In the data rows, 128 means zero.
Here are some points:
[110 179  90 101 184 143 158 162 224 125  88  89 118 105 158 161 123 150 123 142 169]
[111  93 173 142 114  78 125 123 162 139 171 145 154 155 132  89  82 135 118 107 184]
[ 65 138 122 169  60 132 120  66 186 220 108 165 130 133 146 113 126 144 134 140 128]
[191 113 126 137 187 162  95 121 133  75 158 133 171 114 104  67 120  81 126 108  72]
[ 93 136 115 123 100  87 112 132 105 102 104  96  78 149 159 168 170 184  78 130 133]
[118 151 136 130 137 139 158  61  61  48 131  84 125 132 199 138 111 151 138 117 103]
[161 120 143 140 169 122 139  85  63 141 169  99 168 115 152 116 142 121 171 112  75]
[114  78 120 136 157 172 116 175 172  59 135 130 172 117 150 163 108 109 109 129 130]
[161 115 157 101 160  72 154 141  94 102 143 158 146 141  92 122 101 135  74 150  94]
[133 148 115 122 132 162 159 125 144 107 143  88 136 116 131 214 115 132  89  85  96]
[ 75 112 145  93 148 118 130  66  56  80 177 101 130 227 133 124 145 139 105 102 115]
[164 155 142 142 153 132 143 130 113 132 129 137 116 122 123 105 102 108 169 132 119]
[105  85 177 147  64 102 126 160 118  88 137 144 144 104 129 130 149 141  89  69  91]
[116  80 144  60  93 127 127 127  86  74 117 159 127 135 136 108 158 153  89 109 113]
[ 66  83 177 144  38  97 127 166  81 126  70 164 155  58 139 158 144 152 105 121 144]
[158  78 122  99  98 175  74  96  99  53 109 146 131  79 115 139 135 129 160 116 163]
[134 123 131 141 125  81 154 113 101 176 177 151 185 152 103 117 130 138 101 157 122]
[121  78 200 122 106 127 153 105 169 125 126 125 145  69 141 125 123 149 173  98 115]
[ 79 166 188 149  89  97 144  93 119 157 149 172 144 128 147  79  62 140 186 150 119]
[148 143 138 166 190  56 107  89 157 200 159 143 158 115  64 110 173 127 111 111  88]
[176 144 100 156 119  86 113 117 127 175 143 127 127 157 119 124 125  97 118 138 133]
[138 113 118 129 119 132 104 103 136 176 163 158 156 179 114 106 133  97 116 142 149]
[161 125  98 116  81  87  97  62 137 155 157 136  54 224 124 185 143 104 110 162 139]
[ 85 113 122 103 141 154 139 140  26  37  80  83 104 158 143 196 185 153  78 130 102]
[125 141 107  95 173 153 159 158  82  66  90 102  95 182 151 144 117 166  74 126  71]
[ 86 125 130  86 170 121 119 131  54  87 133 114 110 136 145 153 148 129 110 129  88]
[126 133 118  60 152 180 143 149  42  88 134  66 112 125 119 149 142 168 109  83  83]
[ 63  85 121 156 135 143 173 163 159 131 115 136 168 108  99 140 102 139 115 117 168]
[119  97  86  81 149 162 109 147  73  83 104  81 129 123 147 192 120 143 132 150 107]
[134 129 115  98 167 136  68  86 102  72 113 154 104 198 166  98  92  85 109 130 133]
[224 139  67 118 189 162  93 153 125 109 144 107 161 108  91  60  99 126 154 132 132]
[150 128  88 157 146 130  88 150 237 190 127 162 104 222 116 125  65  97  75 195 121]
[133 135 128 199  97 181 104  95 142  99  73  85 106  89 166 159 156 118 152  95  83]
[108 175 128 133 100 109 174 210 158 165  91 131  75  49 133 186 140 166  68 146 101]
[141 143  93 110  88 181 126 153 141 105  95 108  95 171 129 111 100  96 101 160 176]
[113 144 121 150 116 140 135 131 124 156  67 118 171  98 142 114 134 144 115 160 118]
[157 157  85  96 236 184 136 109 102  96 122 108 121  72  99 161 131 179 140  94  82]
[108  97 121 120 122  94 136 103 144 135 145 156 144 119 143 174 127 149  89  80  98]
[167  93 108 154 115 223  76 159 107  44 136 124 126 105 181 193 125 123  96  76 126]
[118 158  93 135  12 107 134 160 167 164  97 146  53 187 169 230 175  87  81 191 177]
[202 136 145  83 183 187 120 116  57  33 146  96 127 132 103 147 158 115  85 105 105]
[ 91 135 149  87 123 150 177 127 146 109 139  60  98 149 116 175 167 167 106  96  83]
[146 119  81 117 132 121  83 135 166 182 166 160 116 150 124  66 112  76 134 158 172]
[137 103 131 173  91 112 123  99 234 199 154 147  96 160 131 122 121  83 119 182 178]
[116  91 113  92 195 133 108  80  84 136 141 155 185 131 140  56 107 153 146 102  77]
[132 119 141 142 128  59 145 126 187 191 160 151 152 161 132  78 122 122 154 152 130]
[131 142 141 121 156 136 168 132 134  93 154 167 100 146 119  95 120 116  82 130 101]
[163 173  80 120 165 140 141 129 148 128  77  79 100 125 132 183 107 107 137 136 155]
[129 159 138 158  99  81 132 125 172 164 184 171 126 101  90 116 148 142 132 176 192]
[132  95 123 135 176 175  89 111 156 111 111 131  68 113 169 153 136 157 111 122 101]
[ 85 118 163 181  97  80 104 120  94 131 169 142 148  99 127  95 143 163 210  94  76]
[150 144 165 174 131 136  62  92 152 125 173 147 174 104 135  63 119 114 193  79 126]
[ 94 166 109 178 130  76 142 144  82  91 110 135  99 167 143 165 140 107 108 150 142]
[134  74 142 122 142 155 126  91 134 158 127 143 174 165 119  79 148 111 131 140 131]
[161 157  31 134 181 165 148 160 169 132 114  78  61 185  95 157  95 135  94 214 174]
[ 76  68 185 136  87 162 100 164  92  89 129 163 163 112 155 169 122 126 125 109 127]
[162 157 115 155 131  89 127 135 135 197 143 108 161 111 139 133 104 106 181 162 163]
[129 129 100  99 144 148 100 145 183  95 103 167 115 188  84  89 101  79 126 151 143]
[175 115  67 145  81 117 119  92 185 208 161 142 101 151 159 119 147  92  99 194 168]
[120 154  90 148 163 146 115 160  72 104  76 115 162  84 105 131  82 151 128 134 101]
[ 72  90 119 155  77 142 134 167 132 101  68 168 189  74 143 109 159 139 107  68 106]
[112 117 182  66 101  73 115 148 114 144 161 127 142 199 115 171 114 138  80 189 103]
[132 192  95 152 166 194 102 157 136 130  82  60  46 203 171 179 112  77 144 177 140]
[159 132 111 102 154 164 108  91  86  67 126 109  79 199 137 191 170 107  38 136  68]
[142  85 145 132  57  75 131 107 165 194 143 166 159 167 132 106 123 123 140 179 141]
[ 82 167 136 141 110 133 122  89 128 129  94 102 118  67 187 164 137 148 160 108 175]
[109 127 147 109  99 118 114 160 160 168 152 154 104 110 152 116 137 149 187 107 164]
Then 24 other points, each followed by its number:
[149 149 133 121 109 114 117 129 125 138 148 130 119 115 113  88 136 122 179 111 120] 0
[128 115 141  93 147  76 166  96  30 146 118 118 115 139 148 172 176  73 144 124  64] 1
[128 186 167 158 141  67 138 125 126 164 131  86 141  63 114 115 156 152 185 125  73] 2
[133 129 121 163  93  73 130  78 123 209 169 124  82 198  91  99 137  82 128 186 113] 3
[179 119 157 154  67 142 103 187  89 163 112 166 177   6 113  65  94 124 155 107  81] 4
[106 116 160 139 115 114 146 106  57  81 179 185 175  18  99 148 168 159 115  76 105] 5
[241 114 124 148 105 108 136  85 207 138 166 159 152 153 168 162 129  64 150 190 104] 6
[121 148 118  80  48  82 124 141 131 198 125 160 128 178 107 121 107 108 128 182 122] 7
[ 88  96 111 115 112 149 152 148 108  69  87 130  98  73 137 144 134 143  89 122  66] 8
[131 144 160  94 174 122 139 126  71  86 131 103 122 133 143 159 148 130  94 123  90] 9
[150 119  80 107 169 105 160 181 145 100 146 126 117  86 170 165  91 132 138 172 126] 10
[114 134 106 123 126 112 152 103 168 153 111  92  89 140 150 233 119 107  62 163 165] 11
[126  89  96 104 103 145 136 151 135 123 155 176  63 194 108  81 119  94 130 163 144] 12
[ 87 123 119 127  69 139 113 123 173 155 118 159 125 106 151  59 135 127 141 144 162] 13
[163 126 132 130 158  88 117 117 112 110 115 112 101 128 162 219 141 122  66 140 122] 14
[149 200 108 143  99 200 110 124 132 148 140 151  93 117 137 135  81 153 154 156 138] 15
[178 171 134 163 178 111 104 143 100 167 180 138 140  98 115 105 125 100 192  98 105] 16
[174 118 132 156 134 142 137 125 212 160 109 113 115  89 109  92  88 144 170 109 146] 17
[193 135  92 125 156 187  95 157 183 122  89 144  99 136 103 124 112 101  96 141 191] 18
[ 75 159 151  97 159 115 141 121 115  54 146  93 155  87 117 226 161 175  88  72 120] 19
[ 82  77 151 148 130 176 149 127 167 154 148 179 198 114  98  89  62 165 138 102 105] 20
[156 109 136 117  52 132 147 153 163 151  88 166 128 143 136 149 146 121  79 156 170] 21
[126  75 140 150 126 142 100 135  61  99 150 140 194 142 154 135 146 147 108 122 112] 22
[107 126 131  99 154 199  98 119 124  79 109 133 157 111 170 128 101 198 173  79 115] 23
Which of these numbered points is nearest to each point below, looking only along the 6 directions in which the first points spread most? Its number follows each.
[128  78 161 135  94 195  97 204 101  84 108 136 162  78 133 132 101 143  67 105 119] > 8
[ 68  99 161 127 111  68 119 158  47  79 109  76  95 112 151 202 159 149 135  69 135] > 19
[ 49 106 136 147 109 127 147 144 146 153 132 167 103 142 179 106  80 129 119 184 176] > 21
[150 146 105 188  51  88  85 162 103 140 108  41  91 188 146 234 154 111  25 149 165] > 11
[111  64 183 155 103 121  94 150 104 196 157 176 154 102 131  42 120  96 142 106  91] > 20
[162 123 109 118 181 173 101  62 115  79 114  82 131 111 192 147 154 161 142  55  91] > 23
[124 136 137 137  62 116 137 115 174 189 125 121 145  81 142 114 131 129 111 157 116] > 13
[148 112 167 124  64 112 133 151 180 209 176 150 123 178 131  79  97 108 104 173 138] > 7
[123 134 109 169 132 145 121  92 191 158 108 121 104 173 144 167 123 167 143 157 153] > 15
[154  89 149 128  81 149  85  83 158 138 146 126  71 199 167 109 130 104  92 174 142] > 12
[161 139  67 111 141 180 127 180 169  83 100 117  59 210  97 114  83 113  62 185 167] > 18
[117 137 150  71 156 146 167 175 196 112 121 103 109  59  96 165 117 140 111 104 151] > 10
[137  76 113 134 132 170 140 104  84 123  94 117 174  69 126  95 144 134 195  82  82] > 23
Here are 24 other points, each followed by its number:
[196 117 116 130 130  96  92 137 164 217 185 136 165 127  78  51 126  72 122 149 146] 0
[109  87 109 127 123 122 118 125 185 157 124 103 109 177 116 180 162 116 102 102 117] 1
[135 101  82 104 170 137 126 180  73  94 114 101 132 137 129 139 102 121 148 142 116] 2
[127 152 132 141 130 135 181 151 147 122 111 125  98 144 147 138 129 101 169 160 144] 3
[110 153 183 153 122  83 136 140 188 174 154 192 163  56 117  88 145 155 144 129 132] 4
[124 108  86 115 138 238  92  94 110 106  91 145 143 117 133 122 162 112 108  65 131] 5
[124 177 164 131 146  92 145 109  66 201 165 111 143  76  93  66 194 122 215  87  90] 6
[128 148 120 105 150 168  92 113  77 124  96  93 150 143 140  70 123 109 151 191  82] 7
[129 134  74 100 156 166 123 151 180 155 136 137 129 202  93  53  67 123 156 161 121] 8
[135 151 126 140 177 129 146 137 165 124 157  93 102 151 144 128 113 128  91 163 172] 9
[144 115 110 160  84 175 104 133 171 138 126 185 115 132 124  85  81 137 135 130 165] 10
[113 146 127 131 144  96 167  69 123 178 130  69 154  94 149 152 114 160 223  89 105] 11
[127 127 139 110 122 111 153  92 124 112  95  96  69 150 137 160 135 130  78 168 168] 12
[118 166 127 165  60  99 151 173 144 153 138 135 114  45 106 119 147 119 128 150 184] 13
[126 147 136 143 133 100 127 145 118 194 141 111 148 102 145  98 119 123 175  88 157] 14
[119 156 138 104 147  71 139 123  94 158 124 131 189  55 113 121 144 128 205 107 123] 15
[121 182 131 114 144 136 195 127 218 202 160 146 115 178 103 149 113 142 132 164 152] 16
[ 75 104 115 148  70  72 138 131 157 181 125 166 157 197 122 114 156  92  66 161 160] 17
[147  79 142 154 114 176  99 202 129  69 156 181 132  38 112 116  71 161 168  65 123] 18
[159 126  90 127 129 142 101  92 138 128 155 105 124 162 126  93 163  63 122 146 113] 19
[101 137 120 110 133 196  74 138 119  24  99  92  77 142 146 190 125 169  65 104 141] 20
[141 107 142 205 131  49 141 113 194 194 166 165 136 135 112  73 144 100 121 186 125] 21
[109 184 117 129 130  92 156 179 170 145  76 112  28 147 119 149 107 100 118 176 167] 22
[123 148 119  87 142 151 139 169 134  84  97  34  29 200 150 217 115 142  68 212 210] 23
The same question for these:
[151 147  80  98 164 155 130 141 163 106 142 112 123 158 119 145 120 128 103 174 142] > 9
[ 91 107 135  89 119 161 150 207 115  85 136 201 191  45  76 101  72 167  97  85 149] > 18
[ 69 136 136 118  96  82 165 118  68 116 131  97 130 171 163 185 184 145 108 129 136] > 12
[105 206  76  78 177 176 145 143 151  80 106  33  15 187 135 214 139 130  84 191 172] > 23
[155 135 102 117 145  99  90 150 164 151 195 164 158 112  96  69 124 103 166 123 113] > 0
[124 132 106 108 152 169  85 169 139 111 127 164 208  37 127  98  89 125 164 130 107] > 18
[117 169 134 162  51  91 155 122 185 145 106 134 136  92 118 145 123 129 121 140 159] > 13
[103 170 173 196 117  96 138 186 171 180  94 123 146  50 125 108  93 171 206 164 126] > 13
[143 157 116 109 135 116 187 115 150 133 182 136 174  82 159 135 139 116 176 166 128] > 14
[101 119 167 105  71  61 155 125 163 215 167 120 110 210  94 105 167  92 112 156 148] > 17
[104 119 128 182 118 158  77  86 186 184  97 130 146 122 167  73  88 143 190  87  84] > 14
[ 86  78 137 146 117  98  81 130 126 115 121 144 170 173 138 134 122 112  81 124 108] > 1
[115 108 184 165  59 146 150 162 117 154 134 146 178  82 111 100 132 149 131  66  97] > 4
